In the data rows, 500 means zero.
Some points, each followed by its number:
[409 341 672 375 456 532 387 492 507 530 534 557 628 524 498 530] 0
[806 277 592 282 652 462 424 575 483 369 450 683 471 144 353 365] 1
[338 423 620 455 421 525 420 472 506 562 548 498 629 621 541 563] 2
[359 408 608 457 433 521 389 451 484 534 508 512 633 598 521 530] 3
[537 543 398 565 532 443 460 461 408 425 406 502 472 483 475 426] 4
[717 758 175 721 608 404 650 494 435 382 370 441 273 402 479 388] 5
[535 696 186 761 554 366 440 406 295 350 275 455 419 512 477 350] 6
[649 443 537 401 558 507 543 559 547 475 523 564 443 350 453 472] 7
[531 570 456 542 503 513 604 519 555 536 537 462 434 507 518 526] 8
[512 370 585 406 511 486 400 497 474 462 468 567 567 439 458 474] 9
[470 620 407 620 477 505 565 495 499 513 493 439 449 572 544 516] 10
[255 631 419 675 390 491 463 408 440 561 472 390 568 761 593 556] 11
[392 431 519 510 472 462 347 435 391 457 419 523 600 563 495 460] 12
[305 458 567 506 415 520 398 445 465 546 513 477 624 649 547 541] 13
[460 284 802 252 450 613 503 567 659 631 686 573 602 475 503 629] 14
[398 764 347 703 430 528 679 487 567 592 551 339 408 692 599 588] 15
[611 440 476 457 567 452 442 506 432 403 429 574 482 366 435 415] 16
[245 318 765 356 371 586 380 476 557 626 615 512 705 675 554 632] 17
[306 281 794 313 392 576 375 494 565 610 617 549 699 610 535 612] 18
[630 420 525 416 563 476 475 527 489 434 468 568 473 356 441 437] 19
[587 502 395 544 567 425 431 473 384 389 381 542 482 411 446 387] 20
[379 451 510 523 458 478 384 445 419 486 458 500 591 582 508 487] 21
[390 850 167 851 459 435 604 427 413 487 398 322 392 723 587 492] 22
[286 559 514 581 405 523 478 445 494 582 530 422 579 706 580 580] 23
[363 497 549 519 436 532 491 483 512 573 541 461 557 622 540 562] 24
[764 496 554 375 593 577 745 645 702 545 646 532 333 279 467 535] 25
[287 280 713 373 409 514 264 441 437 524 489 555 742 611 512 527] 26
[579 285 691 277 532 533 430 550 553 503 557 608 573 354 448 491] 27
[722 493 549 388 585 564 698 624 679 539 625 541 348 297 464 530] 28
[569 411 638 354 512 554 543 562 601 544 590 548 492 418 480 538] 29
[584 488 574 415 525 568 644 581 655 571 634 502 426 428 503 569] 30
[488 493 454 528 515 460 407 459 411 446 420 518 525 499 476 449] 31
[355 434 667 429 407 568 503 509 590 618 618 482 584 619 554 614] 32
[554 476 537 453 518 521 553 542 560 519 544 521 470 450 502 517] 33
[535 289 600 364 533 451 282 468 387 402 402 623 618 386 423 400] 34
[492 166 780 222 510 517 264 508 456 457 493 667 687 375 432 462] 35
[447 491 532 488 475 512 495 493 512 528 510 487 529 546 512 525] 36
[253 360 732 391 367 574 412 481 563 634 618 500 688 676 568 637] 37
[489 446 578 435 494 530 500 517 543 533 541 514 524 493 501 534] 38
[357 242 846 245 416 603 412 530 609 629 663 574 688 546 524 620] 39
[481 490 475 516 506 464 434 476 436 458 442 513 524 498 485 455] 40
[428 451 544 486 478 504 432 472 461 497 489 508 563 535 504 504] 41
[462 308 707 327 478 540 399 518 525 533 554 581 619 469 478 520] 42
[358 634 353 682 459 436 432 407 373 476 399 420 528 659 540 465] 43
[647 458 484 450 577 468 491 531 499 433 465 555 447 351 433 432] 44
[631 495 411 502 585 439 461 495 417 393 410 542 458 374 439 392] 45
[474 596 447 573 477 514 590 505 550 554 540 441 453 575 544 549] 46
[402 463 531 513 465 487 399 455 444 502 474 502 588 576 515 504] 47
[513 769 321 694 484 520 739 525 591 570 556 357 349 599 573 567] 48
[596 365 546 395 565 466 395 510 438 416 432 597 529 365 424 429] 49
[321 400 588 473 430 487 321 437 415 507 461 511 666 621 512 517] 50
[501 487 442 527 520 449 409 459 398 431 401 520 528 481 473 435] 51
[263 571 579 556 365 584 580 486 611 673 636 394 556 749 621 664] 52
[278 678 376 709 403 487 520 423 451 553 478 362 521 754 600 544] 53
[448 545 476 549 480 499 515 489 495 515 499 469 498 554 522 524] 54
[351 532 476 578 447 483 416 432 431 502 449 451 576 633 530 504] 55
[616 454 454 483 570 441 428 500 427 398 416 561 481 364 436 398] 56
[351 554 522 544 426 530 527 472 525 575 552 442 537 652 561 583] 57
[453 442 513 477 494 470 384 463 423 455 443 535 572 511 482 463] 58
[496 515 547 481 476 559 607 527 602 572 588 478 472 524 535 571] 59
[715 625 460 496 559 574 816 626 705 572 655 457 278 374 498 554] 60
[543 496 487 491 520 490 497 510 492 478 486 512 491 456 483 482] 61
[455 411 639 389 465 555 497 521 575 564 591 524 544 505 504 572] 62
[413 765 359 701 441 541 725 506 589 604 583 339 389 684 609 602] 63
[472 652 379 644 473 504 603 497 529 537 508 413 425 592 550 541] 64
[626 583 361 580 567 460 554 509 470 433 438 491 398 413 467 432] 65
[627 486 438 492 573 465 490 512 457 427 438 547 456 381 443 421] 66
[304 717 339 736 406 492 563 428 474 564 490 344 491 758 605 561] 67
[265 379 740 384 365 590 443 491 583 641 635 494 663 682 567 640] 68
[519 467 462 504 527 455 413 465 420 431 417 524 523 455 468 433] 69
[687 445 452 449 605 457 454 519 441 393 423 580 449 306 417 388] 70
[588 515 533 446 521 558 625 566 611 539 581 507 428 430 503 536] 71
[479 496 476 530 506 474 464 475 461 469 454 497 513 524 500 480] 72
[413 522 463 566 468 471 429 454 429 491 442 468 538 579 518 492] 73
[623 455 534 416 549 513 531 547 541 486 524 547 464 384 461 484] 74
[512 553 411 563 523 461 507 472 454 460 442 478 466 498 497 468] 75
[522 373 687 334 489 581 530 566 627 578 633 552 524 444 505 572] 76
[545 528 436 531 537 475 498 499 469 458 450 504 462 461 480 463] 77
[617 573 434 527 543 505 622 548 562 495 525 489 391 423 495 498] 78
[530 624 369 613 516 479 574 494 479 491 467 453 417 524 519 487] 79
[457 396 488 501 517 426 288 422 327 399 354 566 615 487 453 394] 80
[667 459 412 491 611 415 399 487 372 354 357 577 474 327 412 342] 81
[624 602 398 560 553 488 618 529 531 476 491 482 372 427 492 475] 82
[670 525 431 504 588 464 540 534 492 429 468 535 412 365 447 431] 83
[591 501 306 580 601 353 308 425 250 292 249 555 507 385 419 297] 84
[197 526 541 589 349 522 420 407 464 590 524 411 646 789 594 598] 85
[254 607 446 647 394 504 461 406 444 563 476 396 569 755 586 557] 86
[460 382 695 341 457 585 538 548 622 602 652 526 550 500 514 599] 87
[319 687 335 719 431 462 496 407 414 515 423 373 521 727 573 520] 88
[305 355 634 434 417 491 303 428 430 518 473 531 692 625 516 516] 89
[468 637 356 655 496 457 530 450 449 473 438 430 450 583 529 487] 90
[421 532 457 556 474 486 456 464 449 507 460 467 537 579 523 500] 91
[472 404 490 494 525 426 286 428 335 387 357 559 605 476 443 393] 92
[698 711 240 666 598 446 654 517 482 423 422 442 294 397 471 413] 93
[510 678 309 677 504 458 562 473 450 455 433 428 407 550 533 460] 94
[388 516 505 538 460 503 460 465 470 527 498 471 553 598 529 522] 95
[522 528 490 513 505 515 556 509 534 513 522 488 469 490 501 515] 96
[605 342 563 382 570 463 369 503 428 408 436 608 547 350 422 403] 97
[608 613 390 574 543 490 617 524 530 475 498 472 386 437 483 483] 98
[731 454 608 333 579 582 704 638 706 554 650 555 361 292 457 545] 99
[564 434 520 451 532 484 466 508 493 462 486 536 512 424 467 472] 100
[498 459 552 457 495 513 500 521 520 525 527 511 513 491 499 526] 101
[564 682 334 654 518 479 623 505 500 491 474 422 365 518 520 481] 102
[456 327 662 366 475 522 380 497 491 507 525 566 618 485 477 505] 103
[432 212 771 263 469 531 301 503 484 506 525 622 686 455 449 510] 104
[418 576 412 607 473 466 451 441 418 480 436 455 521 592 523 490] 105
[484 411 618 405 483 542 505 538 560 554 576 529 533 494 503 545] 106
[480 481 517 489 492 497 468 498 480 493 488 509 524 488 492 496] 107
[451 396 686 365 453 589 532 540 621 603 640 513 553 520 524 598] 108
[534 566 435 551 521 484 548 503 500 487 478 487 446 486 508 482] 109
[608 619 361 588 553 477 593 507 494 462 467 477 394 446 487 465] 110
[457 620 355 637 500 459 503 455 434 470 425 448 465 578 516 471] 111
[369 559 427 618 449 454 403 410 389 468 402 453 568 644 529 480] 112
[316 458 691 423 387 605 557 525 650 670 682 452 583 663 586 668] 113
[381 546 500 548 428 527 533 477 529 568 547 438 523 622 554 562] 114
[677 492 509 425 573 536 635 593 597 499 558 529 383 332 460 498] 115
[461 350 631 391 494 511 381 493 477 487 496 567 603 473 473 491] 116
[713 457 516 411 591 501 577 572 559 464 519 560 397 296 432 458] 117
[495 544 481 520 505 513 559 510 528 518 528 477 467 511 516 520] 118
[601 585 459 506 523 528 643 555 588 529 558 479 405 453 502 528] 119
[423 456 426 568 500 403 262 400 281 378 307 526 615 546 467 392] 120
[504 379 521 453 531 442 325 464 377 413 395 574 584 434 442 412] 121
[551 664 314 655 529 458 575 481 460 457 436 438 399 519 516 463] 122
[471 540 501 517 481 528 574 518 549 553 552 469 482 545 525 553] 123
[401 486 555 499 445 525 501 490 535 553 538 470 544 596 541 563] 124
[693 423 656 307 555 597 705 640 732 585 695 558 399 321 478 574] 125
[287 594 596 539 356 593 631 507 655 699 685 375 534 760 627 687] 126
[355 423 514 535 462 447 293 403 344 456 389 521 635 593 498 436] 127
[489 507 386 570 524 419 372 433 351 394 362 512 535 491 461 391] 128
[463 435 441 523 519 418 302 425 317 381 348 544 585 490 455 393] 129
[515 772 214 756 504 460 622 472 455 467 420 376 364 581 550 468] 130
[527 356 608 369 510 511 418 513 498 491 506 572 564 419 461 488] 131
[669 553 379 550 584 440 521 520 451 402 419 527 404 355 448 405] 132
[467 282 761 274 484 587 453 547 594 578 607 591 604 455 479 572] 133
[515 441 590 415 495 545 544 542 575 557 586 523 502 466 492 540] 134
[408 643 455 608 434 540 625 495 567 591 568 395 452 641 584 593] 135
[463 529 401 577 511 434 390 430 362 422 382 502 535 526 490 422] 136
[527 586 356 621 534 440 465 455 390 417 388 481 469 497 487 412] 137
[368 580 500 573 430 522 533 475 534 574 549 418 530 652 573 583] 138
[224 534 577 542 360 566 493 455 547 630 589 412 617 775 608 626] 139
New points follow, each followed by the numbers of its five nearest points above, looking only along the 3 directions in which the numbered points spread most, nearest first.
[234 573 562 559 355 578 563 475 599 662 629 378 574 778 622 666] 52 139 126 23 57
[382 402 609 448 446 512 378 458 466 515 482 521 617 562 514 512] 3 47 50 41 2
[519 185 758 224 516 520 310 516 482 465 512 651 657 366 420 471] 35 104 27 42 103
[628 549 435 504 547 494 600 543 540 486 510 504 404 401 479 480] 78 82 98 119 83
[387 408 675 393 421 583 505 521 601 614 619 496 587 578 548 600] 32 108 62 87 113
[489 274 714 294 496 537 390 520 524 512 549 605 605 433 454 514] 42 103 27 133 104
[393 348 715 359 431 549 418 498 548 567 581 552 630 547 515 571] 0 42 103 62 18
[190 522 598 550 347 557 457 436 517 638 579 415 648 789 612 635] 139 85 23 52 13
[710 586 310 579 622 424 534 514 430 375 373 528 367 331 447 369] 132 65 45 83 66
[800 745 116 724 664 366 629 506 388 318 310 475 239 304 425 317] 5 93 6 132 65
[393 435 701 387 406 623 598 558 686 671 706 478 556 597 565 672] 113 108 32 87 68
[356 291 758 318 418 572 377 498 551 576 597 559 674 558 515 591] 18 39 0 17 42
[392 638 448 606 431 514 595 488 542 582 556 398 472 656 577 584] 135 138 46 114 64
[256 361 647 443 402 491 279 414 408 516 472 530 718 674 538 529] 89 50 26 3 13
[483 351 555 428 520 460 320 461 387 421 405 583 602 444 443 433] 121 34 92 80 9
[676 569 365 541 592 455 562 528 467 407 434 518 375 348 442 415] 132 83 65 66 110
[532 313 798 242 467 633 585 607 717 638 731 563 540 425 506 625] 14 76 87 133 108
[509 308 581 398 535 446 263 453 359 388 378 622 634 410 431 393] 34 121 92 80 97
[534 585 464 543 494 513 608 535 558 528 542 464 433 505 519 523] 8 118 96 119 46
[596 399 548 409 556 497 458 532 489 452 488 570 507 366 439 449] 19 100 49 44 74
[319 404 574 483 434 477 296 425 397 488 436 522 668 608 510 489] 50 89 127 12 21
[439 456 532 486 477 495 418 471 441 487 467 518 568 536 498 485] 41 47 58 21 107
[542 385 683 337 495 581 559 571 646 582 631 549 514 440 492 569] 76 29 87 108 134
[443 549 459 561 478 492 499 487 477 498 489 471 513 559 517 506] 54 91 72 73 95
[788 652 273 587 642 448 644 546 491 386 420 507 286 294 426 393] 93 5 132 65 83
[450 476 554 480 471 506 486 493 518 532 527 496 534 538 516 528] 36 101 38 124 107
[579 512 468 485 539 493 522 521 497 469 490 526 455 429 478 474] 61 77 100 109 96
[303 365 627 446 415 498 311 425 434 521 478 526 690 619 523 521] 89 50 3 26 13
[487 601 428 586 492 480 563 489 508 513 496 450 460 557 526 515] 10 46 79 54 109
[418 622 481 574 436 549 662 525 614 613 607 400 449 623 575 603] 135 46 138 114 123
[773 427 463 410 649 447 496 546 466 374 420 611 402 230 375 365] 70 44 117 81 19
[289 541 474 595 421 481 399 417 419 513 452 449 601 688 553 520] 55 112 86 23 13
[359 418 626 452 427 537 445 487 520 558 553 502 606 602 540 569] 2 3 124 24 32
[781 740 123 736 663 368 594 500 366 302 302 467 258 316 433 308] 5 93 6 132 65
[460 564 454 566 484 503 519 485 492 514 493 464 487 560 519 510] 54 118 91 10 46
[446 552 507 524 466 529 564 511 549 559 556 445 489 564 542 550] 123 46 118 114 54
[425 185 800 231 464 536 290 505 497 515 548 629 703 454 459 513] 104 35 42 133 103
[549 464 558 428 512 520 521 524 544 513 542 535 492 446 486 513] 33 101 38 134 74
[482 398 613 395 484 531 476 526 549 540 552 542 562 476 494 538] 106 62 38 134 101
[467 224 763 250 488 530 323 510 501 495 541 637 662 423 447 506] 104 35 42 103 27
[606 602 343 604 565 435 527 485 428 417 402 487 405 429 468 413] 65 132 110 137 4
[271 554 509 592 392 512 461 435 488 573 516 423 588 728 578 577] 23 86 85 57 11
[529 738 174 786 545 387 503 413 329 373 300 425 404 545 501 382] 6 130 94 122 137
[475 558 447 564 495 484 515 486 488 500 469 473 489 542 517 501] 54 75 109 72 91
[743 411 448 423 630 442 445 530 421 342 392 611 439 238 381 352] 70 81 56 16 45
[538 611 346 626 537 435 478 462 403 423 398 471 448 502 495 421] 137 4 75 111 122
[604 671 271 661 556 433 564 480 436 415 398 453 372 466 487 426] 122 94 110 65 102
[424 619 408 618 467 500 556 474 498 527 488 425 485 616 557 526] 10 64 46 90 54
[574 549 348 586 566 408 428 457 359 367 348 516 466 429 448 371] 20 137 4 128 45
[604 409 612 363 533 540 546 561 605 533 569 558 483 384 466 517] 29 74 134 7 33
[444 292 862 223 436 646 551 597 722 674 751 558 593 498 524 665] 14 39 87 133 108
[679 447 447 455 596 437 438 516 436 381 406 585 459 317 419 390] 70 56 16 45 81
[614 480 499 452 541 507 552 545 531 479 510 528 436 398 464 478] 74 7 33 44 61
[298 294 688 379 412 496 257 427 415 519 482 559 732 607 507 524] 26 89 50 3 0
[773 756  93 754 658 369 597 486 362 304 288 457 252 328 441 309] 5 93 6 132 65
[655 527 304 589 611 380 395 452 310 311 288 547 454 349 404 309] 84 81 20 45 132
[538 535 522 482 495 544 615 554 596 563 589 480 450 496 514 555] 59 71 123 8 119
[430 764 310 734 462 494 661 471 532 548 515 358 388 655 583 556] 15 63 48 64 130
[331 300 723 361 420 528 331 461 470 535 519 557 704 576 507 546] 26 0 89 18 103
[410 557 500 544 448 531 546 496 538 569 555 445 506 603 552 570] 114 138 57 123 124
[538 494 486 486 529 492 505 510 499 483 488 513 491 466 486 489] 61 107 77 96 100
[458 307 771 276 458 599 511 565 646 606 664 567 598 481 501 605] 14 133 87 76 108
[358 578 442 607 442 482 454 442 445 514 464 443 553 654 551 521] 55 105 112 91 73
[667 407 430 453 618 403 368 485 354 326 351 606 485 291 391 336] 81 70 56 16 45
[612 421 436 482 583 411 343 470 351 349 342 583 516 353 406 354] 81 56 20 16 45
[534 681 339 640 517 494 634 505 533 504 493 422 381 535 533 498] 102 79 64 122 94
[516 568 472 532 499 522 609 525 572 550 562 465 438 517 523 550] 8 123 118 46 96
[525 531 517 482 499 539 595 548 585 541 578 482 452 486 517 547] 59 123 71 96 33
[543 209 700 272 541 490 286 500 447 436 461 654 633 356 412 432] 35 34 104 27 97
[516 574 399 593 512 467 514 484 458 464 451 474 452 513 502 474] 75 109 79 77 111
[563 493 520 471 519 522 562 540 561 521 536 503 455 448 491 518] 33 96 71 118 101
[222 527 563 569 370 533 428 422 488 590 535 415 639 751 587 605] 85 139 23 13 86
[409 854 152 864 474 432 593 410 392 470 383 325 389 693 585 470] 22 130 88 67 94
[664 472 550 396 556 550 624 581 616 525 582 537 409 361 466 513] 115 71 7 30 28
[548 405 550 414 527 492 446 510 491 459 483 564 518 415 454 469] 100 9 131 19 49
[564 242 668 292 552 480 301 510 434 419 452 648 617 339 407 418] 34 97 35 49 27
[455 621 448 588 465 524 607 505 563 560 551 429 446 585 540 556] 46 135 64 10 123
[500 514 583 449 463 574 633 562 647 603 634 469 462 515 543 594] 59 30 71 134 123
[607 562 381 568 557 447 505 488 439 423 423 507 430 426 463 425] 65 132 4 77 45
[515 739 185 762 544 383 495 431 331 386 313 415 400 551 508 388] 6 130 94 122 137
[517 519 567 463 480 574 644 568 642 599 619 473 451 515 536 597] 59 30 71 123 134
[470 800 241 768 481 475 677 471 508 519 478 352 361 627 579 514] 130 48 15 22 63
[537 190 769 218 529 526 327 527 493 471 526 662 647 344 419 478] 35 104 27 42 133
[758 615 430 489 591 540 792 628 681 533 609 486 271 327 482 517] 60 25 28 115 119
[534 319 821 230 466 653 624 631 759 668 759 556 520 429 521 648] 14 76 87 108 133
[663 253 726 226 565 545 476 596 590 493 596 643 531 272 420 492] 27 29 133 76 131
[569 465 592 408 500 565 615 572 644 572 631 508 449 448 507 572] 30 71 134 29 59
[435 269 755 295 466 552 386 514 531 541 572 589 640 489 479 548] 42 133 104 0 103
[520 436 604 411 497 537 525 544 577 542 568 532 501 468 500 540] 134 106 38 29 33
[515 668 388 614 495 503 629 510 545 535 522 418 402 545 543 518] 64 10 102 79 46
[378 350 674 379 437 540 385 492 511 554 555 546 643 564 508 551] 0 3 103 2 42
[252 545 603 524 357 590 555 487 608 675 640 394 579 754 621 670] 52 126 139 113 23
[368 286 811 273 419 606 439 536 613 637 657 554 652 561 525 628] 39 18 14 133 17
[578 679 296 662 549 447 577 480 450 446 417 446 381 487 505 433] 122 94 102 110 79
[656 440 546 413 566 506 557 568 553 483 522 550 436 351 452 475] 7 74 117 115 19
[492 383 526 443 520 449 330 449 378 413 392 574 587 446 446 418] 121 92 80 58 129
[666 511 439 482 581 487 556 539 511 449 474 533 412 358 455 451] 83 44 66 132 117
[465 325 779 270 443 622 541 577 671 647 705 547 573 489 521 629] 14 87 108 76 133
[417 555 585 490 420 584 644 552 647 652 661 433 478 612 565 641] 59 113 126 135 123
[521 552 438 547 518 485 526 496 497 492 488 485 462 499 506 488] 109 75 77 118 96
[347 445 646 437 401 572 501 500 583 619 605 482 593 625 565 608] 32 113 2 24 124
[551 418 573 415 519 510 477 528 520 493 514 552 513 423 476 489] 100 131 74 101 38
[557 664 356 629 512 496 630 518 527 498 497 430 373 521 522 507] 102 79 122 98 64
[705 474 506 428 600 507 585 572 560 457 522 560 397 297 434 466] 117 115 7 74 44
[698 562 335 562 608 429 512 512 421 373 383 532 390 338 424 373] 132 45 65 83 66
[717 406 482 411 617 454 463 543 457 401 424 606 442 273 401 384] 70 44 19 16 56
[492 364 560 427 520 452 318 457 390 424 411 572 606 451 449 431] 121 92 34 80 9
[718 241 661 243 614 491 392 558 495 410 486 687 537 212 367 406] 1 27 97 49 19
[362 482 504 548 448 467 372 428 402 491 440 485 598 613 517 492] 21 55 47 12 73
[433 468 553 477 458 508 470 488 509 531 526 493 554 553 521 535] 36 124 41 101 95
[381 510 510 535 453 488 450 456 464 514 492 470 555 598 532 518] 95 91 47 73 55
[448 568 394 606 489 455 451 444 409 450 415 470 506 565 505 461] 105 111 73 136 91
[614 504 430 516 567 458 486 507 454 427 437 533 441 397 455 436] 66 45 83 56 77
[448 496 533 496 469 519 505 495 511 537 532 476 524 555 523 539] 36 124 54 123 101
[408 806 239 792 458 474 629 442 471 524 459 334 400 699 593 524] 22 130 67 15 88
[497 401 618 396 493 539 492 534 549 535 559 538 543 478 489 535] 106 38 62 134 101
[712 565 390 523 603 477 605 550 525 437 476 514 358 340 450 441] 83 132 82 65 78
[550 502 491 494 515 497 524 514 514 499 505 518 476 467 487 497] 61 96 33 118 107
[689 695 306 622 583 474 700 547 542 462 485 447 288 396 505 458] 93 82 98 110 102
[468 504 479 522 491 472 452 466 451 475 466 499 523 537 501 473] 72 40 107 91 73
[323 306 752 341 407 561 362 490 525 585 581 553 688 600 531 578] 18 17 37 0 26
[521 411 537 447 510 480 406 489 441 457 454 553 552 447 461 464] 9 100 58 69 40
[549 524 450 523 529 479 497 500 476 462 454 508 473 465 492 463] 77 61 75 109 72
[521 702 309 677 514 491 624 485 501 499 482 408 372 551 533 493] 102 94 122 79 64
[583 484 395 522 563 428 427 478 390 395 384 544 481 412 445 392] 20 45 56 4 69
[510 391 625 389 494 545 499 540 565 532 563 553 542 457 487 531] 106 134 62 38 29
[640 530 460 491 556 511 591 545 546 485 527 509 410 396 475 489] 78 119 82 83 115
[256 529 578 544 365 548 483 462 548 621 570 418 596 740 592 629] 139 23 52 85 57
[678 823 210 722 572 484 787 549 565 494 497 385 228 446 527 483] 93 5 48 102 130
[446 626 438 590 467 519 605 507 554 564 546 413 451 605 547 555] 46 135 64 10 123
[763 686 246 633 638 439 662 542 483 399 420 481 263 320 446 394] 93 5 65 132 110
[454 398 600 419 475 515 408 488 485 501 498 549 576 503 496 508] 116 41 103 9 0
[404 780 274 763 446 482 640 452 501 550 490 346 399 683 586 546] 15 67 63 22 130
[493 438 525 463 502 489 433 495 470 477 470 528 543 488 477 480] 107 58 41 40 100
[349 668 451 631 406 542 612 485 578 619 576 377 479 700 596 609] 135 138 15 57 63
[480 469 524 468 499 502 470 490 493 499 501 506 529 502 505 502] 107 101 36 41 72
[516 484 529 469 498 518 524 521 525 512 524 508 498 483 496 513] 101 33 96 38 107
[408 639 451 611 443 536 615 489 566 586 560 394 461 630 574 585] 135 46 138 64 114
[595 663 409 583 519 534 727 560 626 543 581 431 347 473 525 549] 119 78 98 8 82
[672 497 391 506 602 430 473 510 418 380 390 557 440 345 429 369] 45 132 81 70 56
[502 401 512 462 523 440 339 456 369 408 399 568 572 450 444 413] 121 92 80 129 69
[411 197 758 268 469 517 260 476 459 495 503 635 705 465 453 489] 104 35 42 103 26
[629 812 233 723 544 492 784 545 584 517 527 363 248 506 538 503] 48 102 130 93 5
[530 710 311 664 518 485 650 501 515 508 493 407 374 545 543 506] 102 64 122 94 79
[730 377 502 386 620 452 461 549 458 374 435 622 442 242 396 384] 70 19 44 16 1
[374 398 666 412 433 569 465 502 568 590 586 505 615 597 531 597] 32 2 62 108 3
[539 308 566 387 539 444 284 465 367 384 389 617 595 381 419 386] 34 121 97 49 92
[353 467 657 432 405 584 536 515 609 634 636 466 574 634 563 629] 32 113 108 68 124
[742 441 453 429 624 451 484 540 452 383 414 589 421 269 395 378] 70 44 81 16 56
[445 538 529 522 462 535 578 521 566 577 575 453 491 564 540 575] 123 59 114 46 124
[388 467 638 438 415 572 550 517 615 618 624 471 548 599 549 615] 32 113 108 62 124
[617 518 427 513 567 472 507 501 470 435 445 515 445 401 458 430] 66 83 77 45 132
[794 740 125 716 661 390 625 514 394 330 325 464 252 309 429 332] 5 93 132 6 65
[491 399 530 448 503 463 351 461 410 432 422 561 579 462 450 435] 121 58 9 69 92
[482 161 788 220 503 522 280 508 479 472 517 666 679 396 430 482] 35 104 42 27 103
[552 440 536 438 536 486 468 512 495 472 488 553 509 417 464 463] 100 61 19 74 9
[716 521 487 440 583 528 656 604 618 494 561 526 355 316 455 491] 115 28 117 25 7
[615 438 524 421 555 495 482 526 486 455 470 557 480 378 450 450] 19 44 100 74 7
[566 433 552 431 527 505 480 521 507 482 509 553 497 410 460 486] 100 74 19 61 33
[652 480 517 432 561 524 609 567 578 493 552 540 415 357 459 498] 115 7 74 117 71
[549 394 609 385 510 519 469 535 538 509 532 554 525 434 474 504] 131 106 38 29 134
[238 490 600 518 372 554 446 455 527 625 572 434 635 739 582 614] 139 85 23 13 2
[454 557 456 567 481 488 507 472 482 510 486 465 492 560 522 510] 54 91 72 10 118
[489 216 773 244 496 535 343 529 519 518 549 628 655 417 440 516] 104 35 42 27 133
[614 483 455 488 570 462 474 510 456 425 444 536 452 387 450 418] 66 16 45 56 44
[597 708 189 729 590 389 524 452 363 365 319 450 372 456 474 378] 6 5 93 122 94
[457 486 534 493 478 513 484 504 509 514 511 486 525 536 515 519] 36 107 101 41 54
[364 327 708 361 433 547 403 492 530 560 563 546 650 562 517 566] 0 42 103 18 2
[331 502 549 525 412 529 460 467 494 559 526 456 579 657 561 558] 24 13 57 23 124
[528 318 639 351 529 505 391 516 484 474 500 593 583 412 450 476] 131 9 116 103 27
[701 471 485 429 585 498 554 565 529 440 489 567 416 308 437 434] 117 44 7 83 19
[489 459 526 469 499 496 454 501 486 494 496 520 529 489 490 485] 107 101 41 61 72
[656 457 418 488 602 415 397 486 365 347 364 584 470 323 405 352] 81 56 45 70 20
[504 548 327 633 542 378 339 406 291 353 288 508 515 497 453 354] 128 136 84 120 129
[439 551 484 553 464 507 521 491 514 533 521 463 494 574 537 536] 54 123 114 118 36
[385 512 431 584 474 441 374 421 369 459 400 487 578 609 510 463] 112 73 55 136 105
[403 384 541 473 491 465 311 439 382 452 418 544 630 530 486 455] 12 127 58 21 80
[661 693 297 644 569 462 655 534 514 456 458 445 327 419 489 448] 93 110 102 98 82
[428 465 540 484 460 506 429 473 469 503 487 505 565 551 509 511] 41 47 36 107 95
[361 690 321 721 446 453 507 411 399 497 417 398 497 680 569 490] 88 43 53 90 67
[699 497 506 431 577 523 655 595 612 501 574 533 375 328 453 504] 115 28 117 7 71
[518 290 755 268 485 573 484 573 625 580 638 588 579 424 488 576] 133 14 76 87 42
[520 785 271 722 504 491 709 507 559 533 501 367 331 588 564 529] 48 130 102 15 63
[370 584 410 632 452 458 425 427 402 488 424 444 549 647 541 489] 112 105 43 55 73
[469 203 705 282 511 483 248 477 416 439 450 649 682 402 423 441] 35 104 34 103 116
[474 649 260 713 516 391 421 406 332 386 314 437 472 562 500 400] 6 137 43 111 136
[348 718 345 721 425 498 579 439 476 544 489 354 474 714 594 553] 67 53 88 15 11
[445 593 470 558 468 527 587 500 555 562 552 434 463 590 549 562] 46 123 135 114 10
[581 613 459 533 518 542 683 556 618 544 583 447 371 473 521 552] 119 8 78 71 98
[548 396 610 381 516 521 461 527 520 492 523 565 529 418 466 496] 131 9 100 38 106
[529 497 388 555 539 415 375 449 344 376 339 526 515 460 454 384] 128 20 136 51 129
[335 543 478 584 434 492 443 441 442 519 465 449 570 657 551 524] 55 95 73 91 112
[558 310 566 373 548 455 293 477 377 380 395 634 604 371 411 393] 34 97 121 49 92
[347 716 334 721 427 490 567 442 472 550 478 355 473 715 595 546] 67 53 88 15 11
[471 371 603 406 493 493 376 480 452 483 481 557 604 486 473 477] 116 9 103 131 58
[392 567 494 554 439 524 529 480 524 562 523 437 513 620 553 563] 114 138 57 24 124
[526 416 483 483 543 435 350 458 382 395 386 560 557 440 444 401] 121 92 69 80 51
[583 493 407 531 560 420 404 468 371 380 363 543 491 403 436 384] 20 45 56 81 128
[208 521 565 560 361 526 413 417 471 595 523 423 651 772 593 597] 85 139 23 13 86
[682 390 506 392 600 451 431 525 448 383 427 606 477 286 403 393] 70 16 19 49 97
[526 292 783 252 484 603 546 588 676 616 692 576 553 416 490 610] 14 76 133 87 108
[617 539 449 508 552 508 578 530 525 478 495 495 421 427 478 473] 78 82 98 109 83
[ 70 505 591 595 307 534 349 374 435 623 523 396 728 899 633 634] 85 139 86 23 11
[446 559 462 562 477 492 511 477 487 512 495 466 506 570 525 511] 54 91 95 118 73
[245 557 488 616 389 501 424 418 432 543 472 414 603 741 571 554] 86 11 23 85 55
[475 605 319 660 515 414 423 419 349 402 349 464 490 548 499 406] 137 136 128 111 4
[503 495 436 537 521 442 399 453 392 412 383 522 519 480 476 420] 51 31 69 128 136
[608 596 333 607 563 436 521 477 419 410 405 487 414 438 466 415] 65 137 132 4 110
[656 492 528 423 551 536 622 580 609 506 573 534 402 369 469 519] 115 71 7 74 117
[476 493 555 467 479 547 565 528 576 566 578 485 492 533 525 560] 59 123 134 38 101
[393 622 451 606 440 535 594 488 553 579 554 409 477 640 569 571] 135 138 46 114 57
[259 186 959 191 351 651 403 539 665 701 738 577 750 622 552 687] 39 18 17 14 68
[556 375 641 341 505 550 524 559 594 543 596 559 513 410 480 520] 29 76 134 106 62
[568 348 630 341 523 509 440 528 521 488 522 590 547 388 453 483] 131 27 9 116 103
